Some points:
[0.301 -0.825 0.648 0.748 -1.335 0.578 -0.187 -0.532 0.917 -0.009 0.577 -0.795 -0.470 -1.451
 0.527 -0.166 -0.274 -0.942 -0.052 0.047 1.017 -0.475 2.385 1.397]
[-0.221 -1.069 0.362 0.181 -0.659 -0.560 0.396 -0.887 -0.861 -0.183 -1.059 0.077 -1.800 -1.321
 -2.355 -0.657 -1.816 -1.186 -2.436 -2.347 -1.004 0.867 -0.621 0.749]
[-0.606 0.336 0.443 -0.117 -0.720 0.038 -0.723 0.139 0.322 -0.886 -0.754 0.910 0.318 1.129
 1.566 1.567 -0.348 1.480 0.336 0.848 -0.381 -0.903 0.756 1.001]
[-0.111 0.461 -0.493 -0.726 -0.768 -0.842 -0.083 1.810 -0.260 -0.748 0.816 -0.150 0.856 -0.848
 0.563 1.615 0.782 -0.569 -1.884 -0.409 0.412 -1.890 -1.419 -0.809]
[0.083 0.354 -1.487 -1.124 0.112 -0.066 0.493 -0.792 -0.362 1.780 1.091 -0.627 0.208 0.516
 -0.652 0.021 1.513 2.506 0.380 -1.349 0.369 -1.204 -0.425 -0.656]
[0.735 2.031 0.516 1.717 0.667 -1.279 -0.974 -1.566 -1.905 -1.386 -1.892 -0.844 -1.348 0.122
 0.159 -0.048 0.168 2.022 -0.779 1.705 1.057 1.389 1.281 0.037]
[0.116 0.833 -0.299 -1.755 0.029 -0.834 0.894 -1.008 -0.463 -1.031 0.783 0.532 0.377 -1.359
 -0.301 0.416 -0.363 0.523 1.340 0.711 -1.110 1.051 1.835 2.123]
[-0.377 -0.778 -0.142 0.440 -1.621 -2.004 0.780 0.970 0.087 -1.130 -1.283 0.526 0.606 0.208
 -0.894 -0.724 0.555 0.950 2.070 0.559 1.851 0.512 -1.099 1.517]
[-0.018 -0.751 -2.077 -0.529 0.703 0.875 1.026 -0.879 0.329 -0.173 1.058 -1.574 -0.068 0.535
 1.232 0.679 -0.729 -0.293 -0.136 -0.056 1.580 1.440 -0.608 1.482]
[0.099 -0.230 -0.314 0.002 0.829 -0.829 -1.365 0.564 0.512 -0.328 -0.042 -1.506 -1.928 -1.355
 -2.373 1.421 -0.931 -0.447 1.310 1.726 -0.134 0.923 -0.053 -0.405]
[0.699 0.793 -1.334 -0.561 -0.085 -1.226 -1.094 0.384 1.337 0.175 0.456 1.524 -1.286 0.789
 0.468 -1.171 -1.481 -1.763 0.069 -1.612 -1.193 -0.935 -1.495 -0.733]
[-0.237 -1.062 0.078 1.607 0.472 0.880 1.046 0.926 0.217 0.723 0.645 -0.921 0.411 0.082
 -1.654 -2.437 -0.714 -0.139 -1.469 0.579 -1.515 -1.609 -0.019 0.840]
[0.446 0.760 0.746 1.128 -1.131 1.151 2.344 0.785 0.439 0.043 1.997 1.612 -0.770 1.344
 -0.133 1.465 0.941 -0.123 0.046 1.150 -0.380 0.658 0.054 -1.039]
[-0.162 -1.334 0.025 -1.067 1.369 -0.600 1.490 1.442 1.957 0.813 0.450 1.479 1.557 1.006
 0.211 -0.643 -1.020 0.804 -1.405 0.384 0.665 0.953 1.226 -1.663]
[0.420 1.742 1.094 1.719 1.457 0.508 -0.101 1.529 0.813 2.344 0.142 0.678 1.033 0.221
 0.229 1.042 -0.248 -0.463 0.255 -1.083 1.088 1.265 0.433 2.225]
[-1.928 0.771 -0.820 0.304 0.214 1.438 -1.349 0.140 -0.412 0.078 1.377 1.584 1.148 -0.180
 -0.709 -0.966 -0.669 0.051 0.387 0.405 0.740 -0.346 0.707 -0.716]
[-0.295 0.762 0.748 -0.942 0.351 -0.864 -0.285 1.361 0.863 0.755 0.559 -0.618 -1.195 -0.539
 1.066 -1.232 1.568 -0.274 -0.793 0.572 -0.785 -0.322 0.227 1.031]
[3.204 0.493 2.183 0.073 -1.029 -0.104 -1.077 -1.367 0.065 -0.576 0.232 -1.148 0.211 -0.933
 0.583 -1.047 -0.412 0.774 0.406 -0.213 0.863 0.512 -0.963 -0.935]
[1.119 -1.250 -1.713 1.200 -0.858 -0.004 0.071 0.336 0.262 0.841 -0.900 0.033 1.249 -0.004
 1.476 1.503 -0.591 0.396 -0.291 -0.571 -1.667 -0.898 -0.026 -0.665]
[0.721 1.488 0.442 0.388 2.236 0.821 1.456 -1.216 0.556 -0.694 -0.795 0.587 1.353 -1.060
 -0.376 0.211 0.542 -0.963 0.561 -0.145 -0.677 -1.143 -1.246 -0.935]
[0.019 -0.658 0.472 -0.260 1.498 1.835 -0.517 1.282 0.166 -2.039 -0.423 0.343 -1.469 -0.631
 0.510 -0.149 0.709 1.220 0.259 -1.424 -0.155 0.570 0.372 -0.095]
[-0.520 0.536 0.081 -1.160 -0.194 1.284 0.083 1.200 -2.017 0.929 -1.302 -0.815 0.074 -0.823
 0.676 -0.869 -0.866 -0.274 0.652 0.871 -0.580 1.103 -0.525 -0.351]
[-1.370 -1.611 0.735 0.165 0.272 0.821 0.634 -0.553 0.970 1.454 -0.453 1.031 -0.809 0.667
 0.838 0.561 0.433 0.003 1.222 -0.276 1.046 -0.422 -0.003 -0.364]
[-2.453 -0.368 0.014 0.717 -0.855 -0.824 -0.522 -1.140 0.206 0.789 0.818 -0.138 1.308 -0.579
 1.366 0.048 0.334 0.269 -0.390 -0.163 -1.923 0.589 -1.703 -1.576]
[0.026 -1.292 1.002 0.046 0.699 -1.138 -0.851 -0.082 -1.922 0.457 1.853 0.153 0.626 2.320
 0.569 0.671 1.175 -0.698 1.284 -0.377 -0.655 0.103 -0.105 -0.483]
[1.458 -1.261 -0.853 -0.930 0.048 0.318 -1.922 -1.202 -0.818 0.446 -0.646 1.579 0.430 -0.036
 -0.505 0.162 1.683 -0.636 -0.901 1.888 1.087 -0.010 -0.230 0.630]
[0.127 0.793 -0.526 0.277 0.177 -1.088 0.573 -0.355 -1.891 -0.767 -1.497 -1.536 -0.899 -0.626
 0.081 -1.328 -0.541 -1.852 0.323 -0.675 0.968 -1.289 1.557 -1.155]
[-1.024 0.402 1.210 -1.428 -1.016 0.909 0.186 -0.871 0.034 -0.350 -0.542 -0.759 -0.370 1.624
 -1.102 0.433 -1.283 0.056 -1.048 0.046 -0.203 -1.860 -1.249 0.005]
[-0.250 -0.066 -0.739 -0.111 -0.860 0.806 -0.423 -0.419 0.860 -1.328 -1.267 -1.215 0.642 1.185
 -1.064 -0.375 1.882 -0.431 0.687 -0.790 -0.381 1.371 0.956 -0.458]
There is one direction along which these points spread out most. Take the direction at right angles to it along which they spread out most. Then take the direction at right angles to both along which they spread out most. Go by this last direction. How far along it is each point below, from 0 to 99? 50 is the average, and the first point above lies past it. One standard deviation of the points above along it is 16.
[0.301 -0.825 0.648 0.748 -1.335 0.578 -0.187 -0.532 0.917 -0.009 0.577 -0.795 -0.470 -1.451
 0.527 -0.166 -0.274 -0.942 -0.052 0.047 1.017 -0.475 2.385 1.397] 73
[-0.377 -0.778 -0.142 0.440 -1.621 -2.004 0.780 0.970 0.087 -1.130 -1.283 0.526 0.606 0.208
 -0.894 -0.724 0.555 0.950 2.070 0.559 1.851 0.512 -1.099 1.517] 48
[-0.250 -0.066 -0.739 -0.111 -0.860 0.806 -0.423 -0.419 0.860 -1.328 -1.267 -1.215 0.642 1.185
 -1.064 -0.375 1.882 -0.431 0.687 -0.790 -0.381 1.371 0.956 -0.458] 44
[0.116 0.833 -0.299 -1.755 0.029 -0.834 0.894 -1.008 -0.463 -1.031 0.783 0.532 0.377 -1.359
 -0.301 0.416 -0.363 0.523 1.340 0.711 -1.110 1.051 1.835 2.123] 61
[-0.606 0.336 0.443 -0.117 -0.720 0.038 -0.723 0.139 0.322 -0.886 -0.754 0.910 0.318 1.129
 1.566 1.567 -0.348 1.480 0.336 0.848 -0.381 -0.903 0.756 1.001] 40
[0.127 0.793 -0.526 0.277 0.177 -1.088 0.573 -0.355 -1.891 -0.767 -1.497 -1.536 -0.899 -0.626
 0.081 -1.328 -0.541 -1.852 0.323 -0.675 0.968 -1.289 1.557 -1.155] 44
[-0.520 0.536 0.081 -1.160 -0.194 1.284 0.083 1.200 -2.017 0.929 -1.302 -0.815 0.074 -0.823
 0.676 -0.869 -0.866 -0.274 0.652 0.871 -0.580 1.103 -0.525 -0.351] 51
[-1.024 0.402 1.210 -1.428 -1.016 0.909 0.186 -0.871 0.034 -0.350 -0.542 -0.759 -0.370 1.624
 -1.102 0.433 -1.283 0.056 -1.048 0.046 -0.203 -1.860 -1.249 0.005] 38
[-0.295 0.762 0.748 -0.942 0.351 -0.864 -0.285 1.361 0.863 0.755 0.559 -0.618 -1.195 -0.539
 1.066 -1.232 1.568 -0.274 -0.793 0.572 -0.785 -0.322 0.227 1.031] 59
